rotation ticks, each row followed by its count of ticks:
The counts run from 0 to 201.
[  5  -3   5  19   1   0  32  -1   7   6  -3   4  -1  -7  -2  -6 -15   2
   7 -19 -17  -1  -1   4  24  14   0  -6 -20  -1  -4  -1  14  -1  -8 -23
 -16  -4   6  13 -23 -16 -18   6   2   2   7 -10  -5  -6  11   1  23   2
 -19   9  -5  15  -8  -4   3   1 -14  -9  -8  18  17]  58
[  5  17   2  25  -8  -9  37  -2  -5   7  -2  17   8 -27  -6  -2   2  22
   9   0 -14  -7   9  11   9  10  22  -6   9  -2  -1 -15  15  -2 -11  -9
 -17   7   0  23 -25  -2  -5   8   0   6   8  -3  -5  -2   7   3   6  13
 -19   7   1  -6  -7  -5  -9 -12 -13  -6   2   4  12]  140
[ 15  12  -2  22  -1  -8  25   5   8 -13  -6  14   8 -13  -8 -13   8  -4
   7  -1 -23  -5   9   5  17  15   9  -7 -11 -18  -3  -3  16  -2 -16  -9
   3  -6   3  26 -35 -11  -5   7  -1   7   5   8  -2 -12  12  -6  25  -1
 -18  10  -2   2  -6  -7  -6  -2 -15 -12  -1   0   0]  104
[ 19   6   8  16   4  -5  29   9   3 -11  -2  11  11 -13   1 -14  11   1
  -4  -1  -7   6   3  11  14  17  21   4 -11   0  -7  -5  29   3  -6 -14
 -20   9  -2  20 -28  -5 -13   5  -4  -5   8  -6   1  -3  13  -2  20   4
 -17  12 -13  -2   1  -3 -10   6  -1  -3 -10   4  10]  175
[  9  22  10  19   1  -2  30  -4   2  -7  -3  18   6 -15   0  -6  -3  10
  10  -6 -12   8   3  -4   7  21  19  -4 -14  -1 -10 -11  21  -4  -7 -12
 -14  -7 -13   4 -25 -17 -19   5 -11   2  -2  -7   4   0   6 -26  18   2
  -5   5 -10   5   5  -2   2   1  -2 -19  -9  -4  17]  152
[  0  16   0  21   6 -21  36   5  -4   4  -8  22  14 -17  -7  -9   9  18
   2  -4 -12   5  12  13   4  14  15   1   2  -5  -5   1  25  -6 -15 -14
 -13   6  -4  24 -24   2  -7  10  -2   0   0  -2  -1   3  15  -5  -2  13
 -12  13  -8  -2  -8 -10  -6  -4  -9  -7  -1   0  10]  142
[  1  18  -4  23   4 -17  31   3  -1  -1 -15  14  -2  -7   8  -9  -7  -2
  12 -19 -24   2   0   3  18  12   3 -13 -11   0  -9   2  11  -8 -16  -3
  -3  -4   1  19 -29 -17 -10   6  -2   7 -14  -8 -13  -1  11 -10  22  -1
   0   4  11   8  -5  -5   7   1 -12 -11  -2  -5  11]  125
[ 21   2   0  23   5   1  29  -1  -8 -10  -3   9  20 -11   3  -5   8  11
   3  -4 -15   9   8   5  10  23  19  -3  -7   3 -12  -5  25 -13  -3 -20
 -10  18   3  19 -19  -3 -20   4  -2  -5   9  -7  -3  -4   9   3   5   1
 -12  10 -11   5  -5   5   1  -2  -9   0   3  11  20]  179
[ -2  14   3  18   1  -8  40   6   5  16   3  18  -5 -13   6   2 -21  15
   4 -18 -14  10  -6  13  22   9   8   1  -3   1  -6   0  20  -7 -14 -17
 -14  -5  -6   6 -22   4 -10  16   0   3   1 -11  -2  11  18  -6  20   6
  -6   4  -1  -6 -15   2  -1   7  -7   3  -5   4  18]  52
[ 11  21   3  20  -2 -11  34  -8   4   4   6  16  11 -15  -4   2   0  18
  17  -9 -14  14   5  14   5  24  20  -4  -3   2  -1  -1  20 -18  -6 -10
 -11  -7  -7  12 -21  10  -9  14  -9   3  10  -1   7  15   7 -10  16   3
 -10   2  -7  -6  -5   4  -6  -3  -5  -1   4   7  18]  185
[ 16  11   5  24   1 -10  29  12  -2 -10  -9  18   1 -15   8 -10   9  -2
  -2  -5 -11  10   0   6  21  20  17   5 -10  -5 -10  -2  23   4  -7 -14
 -21   5   4  18 -32 -10 -14   7  -3  -3   7 -10  -1  -4  11  -1  19   6
 -12  12  -8  -2   1   2  -9   3   0  -7  -3   7  10]  174
[ 18   8   4  21  11  -1  24   6   1 -11 -11  15   7 -13   1 -11   1   1
   4  -9 -14   3   8   2   7  22  12  -2  -8 -11  -8  -7  26   1 -10 -14
 -21   1   5   8 -37 -15 -17  -3  -5  -3   6 -11  -3  -9   1  -2  17  16
 -11  10  -3   8  -1   8   0 -12  -3 -13  -6   1  15]  37
[  9  30   1  19   5 -10  32  -7   6  -2  -3  19   8 -14 -12  -6  -7  16
   5 -12 -17  -8  -3  13  -1  13  23  -5  -8  -5  -3 -13  13 -20 -15 -11
  -2  -7  -7  10 -16   5  -9   1 -11   9  -1   5  -6   3  12  -3  15   9
 -14  -4   3  -6  -3   0  12 -11 -13  -6   0 -14  22]  116
[ 14   9   0  19  -7  -7  39  -6   1   1  12   8  17 -21   2   1  -1  11
  11 -11 -24   1  -1  -3   9  24  17 -10  -8  10 -17   0  12 -15 -12 -13
  -4  10   1  24 -14  -8 -11   2  -6   2  -3  -9 -14   9  12  -5   5  -6
 -17   2  -2  15  -7 -17   4  -5 -13  -5  -4  -1  20]  22
[ 17  17   4  22  -1   0  29  -4   6 -14  -9  18  -2  -2   7  -9 -20   2
  -3 -13 -10   8   3  20  17  16  18 -11 -20   0 -10 -10  12  -9 -12 -10
  -5  -7  -8   6 -23   0  -8  13  -6   6  10  -2  -5   0  16  -4  31  -2
  -7   0   5  -3  -6   1   4   9  -5 -17 -13  -5  16]  84
[  5  20  -1  15   1 -16  37  -5   8   8   5  19   9 -12   0  -3   3  15
   6 -15 -14  14   0  19   6  21  18   2  -5  -2  -1   4  23 -15 -13 -16
 -11  -3  -9  10 -20  14  -4  14 -10  -3   7   0   5  16  16 -15  10   6
 -12   4  -8  -7 -10   1   4  -4  -6  -2   0   2  18]  186
[  0  13   6  22  -2  -8  31  -1   7   6   9   7   2 -17  -3  -1 -19   8
   1 -14 -19 -13  -7  21  18   6  12  -5  -2  -3   4  -6  11  -1 -16 -14
 -14   0   2  25 -20   3  -4  13   6   5   2   1 -16   7  15   6  21  -1
 -25   4   3  -5  -3 -10   5  -3 -13  -5  -5   2  10]  95
[  9  14   4  21   0   4  30  -7  -2 -14 -10  13   0   0   9  -1 -20   0
  -4 -14 -13  17   8  20  16  14  14  -6 -17   0 -10  -8  18  -9  -8 -13
 -12   3  -4   7 -22  -1 -11  19  -2  -2   4  -1  -7   5  15  -3  27  -3
  -4   1   5  -1   1   5  11  10  -4 -16 -10  -7  16]  85
[ 18  11   6  26  -4  -3  28  14   1  -9  -8  18  -3 -20   6  -7   1   5
   8  -5 -14   3   1   5  28  15  14  -4  -6  -5  -5 -11  22   8  -9 -10
 -15   1   1  16 -36 -16 -14   4  -2   3   7 -11  -3  -6  10   1  24   4
 -13   7  -5   1  -7   4 -15  -3  -5  -6  -1   7   6]  173
[ -2  13   3  22  14 -12  35  -4   2   4  -5  15   6  -2   5  -3 -25   8
   6 -19 -17  -3   8   6  12   0   3 -18 -10   3  -8  -7  17 -10 -13  -7
  -4  -4  -3  15 -18 -10 -13   9   3   6 -16 -11  -7 -11  21  -8  15   2
  -6   3   8  13 -13 -13  10   0 -17  -8 -12  -4  21]  123
[  3   7   0  15  15 -18  35  -3   8   6   1   4  10  -3   1  -8 -11  13
  12 -23 -23   8  -1   4   5  19   5   0 -16  -3  -6  13  24 -14  -8 -19
 -10 -11   3  13 -22  -3 -16   8  -8   1  -5  -9   2  -1  14 -14  16   4
 -10  15  -3   9 -10  -2  11   0  -7  -1  -2   7  21]  191
[ 27   5   3  22  -3   9  35   6   1 -14  -1  20  10 -16   2  -4  -1  11
  -4  -5  -8   5  10  12  18  15  24  -2 -11  -5 -13 -10  19  -2 -11 -20
 -10   7  -4  10 -24  -6 -19   5  -3   0  11  -6   3  -5  17   4  10  -3
 -12   6 -12   0 -13   0 -11   3  -9  -3  -5   6  13]  177
[  6  22   7  17  10 -13  37   0   4  11   8  10   4 -13  -1  -3  -4  12
  13 -16 -15   1 -11  14   8  17   9  -9  -2  12  -2   1  27 -10 -13  -7
 -17  -4  -2  15 -16   7 -11  13  -5   4  -1  -4   0  12  14  -6  25   5
 -12  -3   2  -2  -6  -1   0   2  -6   4  -9   3  24]  50
[  0  15   4  21   2 -12  30  -5   9   9   7   3   7 -17  -4  -9 -10   0
   0 -13 -24 -10 -13  19  13  11   9  -1  -8   0   4   3  16  -4 -17 -18
 -15   3   7  26 -17   8  -3  12   5   0   4   0 -18  11  16   3  24   1
 -24   5   3  -2  -1  -7   9  -5 -14  -3  -2  -5  14]  94
[  3   9  -1  23   2  -7  37  -7   1  11   4  12   6  -8   4   6 -23  24
  12 -16 -19  10   5   6  13  16  12   0  -7  -3  -6   0  15 -14  -6 -15
  -6 -13  -8   4 -24  -1 -15  15  -3   6  -1 -10   5   3  14 -13   6   1
  -7   9  -5   2 -16   1   3  -3  -5   0   2   9  14]  189
[  1  13  -1  25  15 -12  30  -4   3   2  -7  12  13  -9  -9 -12   5  14
  16  -6 -19   6   9   1   9  12   5  -9  -5  -7  -4   2  29  -9 -13  -9
  -3  -6  -3  10 -27 -18 -18  -1  -3   1  -9  -5   7  -9   9 -17  17  10
 -11  13 -12  10 -10  -5   0  -4 -12  -6  -3   2  17]  147
[ -3  12   3  22   3 -22  35   6   0   6  -1   1  14 -18  -2   0  -7   1
  -2 -10 -21  -6   7  11  15   8  12   6  -6  -5   0   3  19  -7 -12 -14
 -17   3   7  35 -21   1  -7  16  11   5   0  -2  -8  -1  22  -5  11  -1
 -17  17   0  -2  -6 -16   3  -3  -4 -11  -4   5   5]  98
[ 16  19   5  15   4  -6  24  -2   8 -14  -5  13   4   0  -2 -14 -11  -2
   4 -12 -12  -1   1  13  11  19  15 -11 -24   0  -7  -9  21 -11 -10 -10
  -7  -8  -7   9 -19   2 -12  14  -5   8   2   1   3  -4  13  -6  37  -7
 -11   2   5   2  -2  -5   0   2  -8 -16 -10  -7  17]  83
[ 13  15  -3  18   2 -10  34  -8  -2  -7   0  13   9 -10   5  -6  -1  11
   7 -19 -23   7  -3  -2   5  25  14  -5 -12   8 -15   5  11 -17  -6 -12
  -4   4   2  15 -16  -5 -16  -3 -11  -1  -7 -11 -18   9   9  -6   9   1
  -6  -2   0  11  -1  -1  16  -6  -8  -5   1  -8  26]  158
[  6  13  -4  27  -6  -8  28  -3   5  -4   3   7   4 -19   5   7 -13   1
  11 -13 -32  -4 -11  11  18  15  14  -9  -9   5  -3  -3   7 -19 -12  -9
  -4  -2   7  22 -20   5 -11  12   4   8  -1  -3 -18  10   9   1  20 -12
 -13   2   6   3   2   3  15  -5 -12  -3   4   3  14]  92
[  6  20  -2  21   8  -6  32  -3  10  -2 -11  24   2  -5  -5 -17   2  12
   8 -11 -11   6   2   5  11  12  11 -10  -7 -14  -5  -6  19  -3 -18 -18
   1  -7 -12  -1 -31 -12 -14  -2 -10  -1  -1   1   6  -3  12 -15  21   6
 -12   5 -12   6 -10   5  -4   0 -16  -6  -3  -8  15]  149
[  9  11  -4  15  -3 -21  36   9   7   7   9  17   4 -16  14  -5 -11  10
   8 -23 -18  -6  -5  14  11  10  11  -4   1   5  -8   3  18   2 -14  -9
 -13   3  -1  17 -22   3  -5  12  -7   4  -4 -15  -8   7  25  -3   5   7
  -4   3   6  -2 -15 -14  -6  -4  -3   2 -10  -6  10]  165
[  5  16  10  23   6   4  28  -7   1  -2  -9  19   2 -10  -1 -11  -3  11
   8  -7  -8  12   6   0   8  19  14  -7 -10  -3  -1  -9  22  -1 -11 -11
 -20  -5  -7   4 -30 -20 -18   2 -10  -8   2  -9   2  -4   1 -18  20   9
 -14   8 -14   8   7   4   3  -2  -9 -18 -13  -3  20]  151
[ 12  21  -2  26   6  -9  29   0  -2  -2 -11  25   3 -15  -1  -8  -3  17
   5  -9 -17  -4   6  18   5   4  17  -8   7  -9  -2 -11  13  -8 -17  -5
  -5   5   1  12 -28   1  -9   0  -6   4   0  -5 -12  -2   9  12  11  14
 -14  -2   8  -4 -13   9  -2 -13 -18   2   3  -8  19]  3
[ 17  17   0  20   4   0  30  -5  -2   2  -2  15   1 -11   5   0 -10  22
  15 -13 -21   6  -2  17  11  12  17 -15   0   4  -6 -10  20 -16  -9  -8
  -7   1  -3   6 -16   4 -14   8  -5   7   6 -10  -7   8  10   4  21   6
  -6  -6   5   4 -15   8   2  -3 -11   7   1   3  31]  47
[ -1   9  -6  28  13 -10  32  -1  -5   3 -16  15  12 -12  -3  -5   6  14
   9  -5 -18  13  15   3   5   7   6  -4  -1 -10  -6  -1  22 -11 -12 -15
  -6   0  -3  12 -32 -13 -15   5  -3   2  -6  -4   4  -5  12 -11   6   9
 -10  14 -12   7  -9   6   1  -4 -15  -4  -1   4  15]  146
[ 15  15  -5  32   4   4  27  -9  -3  -8 -10  17  14 -13  -1   4  -7  16
   0  -8 -21   8   9   9   1  15  22   0  -5  -8  -7 -10   8 -20 -11 -12
   3   0   0  13 -24  -6 -17   1  -8   4  -4   2 -12   0   6  -6   7   0
  -8   2  -1   1  -8  13  22 -11 -14  -8   5  -7  19]  113
[ 11  18   6  15  16  -7  22  -2   0 -11 -13   7   6   3  -2 -15  -7  -2
   7 -12 -16   7   7   9   9  18  13  -8 -22   0  -7  -3  29 -16 -10  -9
 -10  -8  -2  13 -25  -3 -12   8   0   4   4  -1   0  -7   8  -6  34   3
  -6   4   5   5  -1   2   9  -1  -6 -16  -9  -1  21]  82
[  1   4   1  25  -2  -6  33 -10   9  11   8  12   7 -16   0  -4  -5  12
  10 -17 -22  -1   2   9   5  20   5 -11   4  -5  -6   7   9  -1 -16 -16
 -13   7   4  17 -22  -7  -5   5  -5  -9   8 -11 -19  13  10   2   7  16
 -23   3   0  10 -10  -4   3 -11 -14  -7  -5   5  21]  25
[  8   3  -3  12   2  -7  37   9   5   6   0   7   2  -6   3  -5 -11   3
   4 -24 -22   4  -5   3  27  12   6   0 -22  -5 -10   3  20  -9 -18 -23
  -4  -5   4  11 -26  -3 -14   9  -2   4  -2  -7  -5   1  24  -8  20  -6
 -10   8  -2   8 -20  -6  -2   8  -7   2   0   6  10]  56
[  1   7  -2  19   4 -19  36   8   4   3   6   3  17 -16  -6  -3  -7   4
  -4 -11 -20 -14   8   9  17   5   9   3  -9  -3  -2   0  18  -6 -12 -15
  -8  -6   3  29 -23  -2  -6  13   8   6  -4   2  -1 -12  21  -4  11  -3
 -17  15  -1   3  -8 -22   0  -3  -9  -8  -4   2   0]  99
[ 13   1   3  22   9  -8  28  11  10  -1  -4  15  -2 -10   3 -16   0   3
   2 -13 -15  -4  -2  11  20  10   2  -7  -6 -10  -4   1  26  10 -15 -17
 -19   8   5  15 -32 -10 -15  -2  -3  -2   0 -12  -6  -5  14   3  25  14
 -19   9  -3   7  -8  -2  -5  -2 -14   2 -12  -3  13]  171
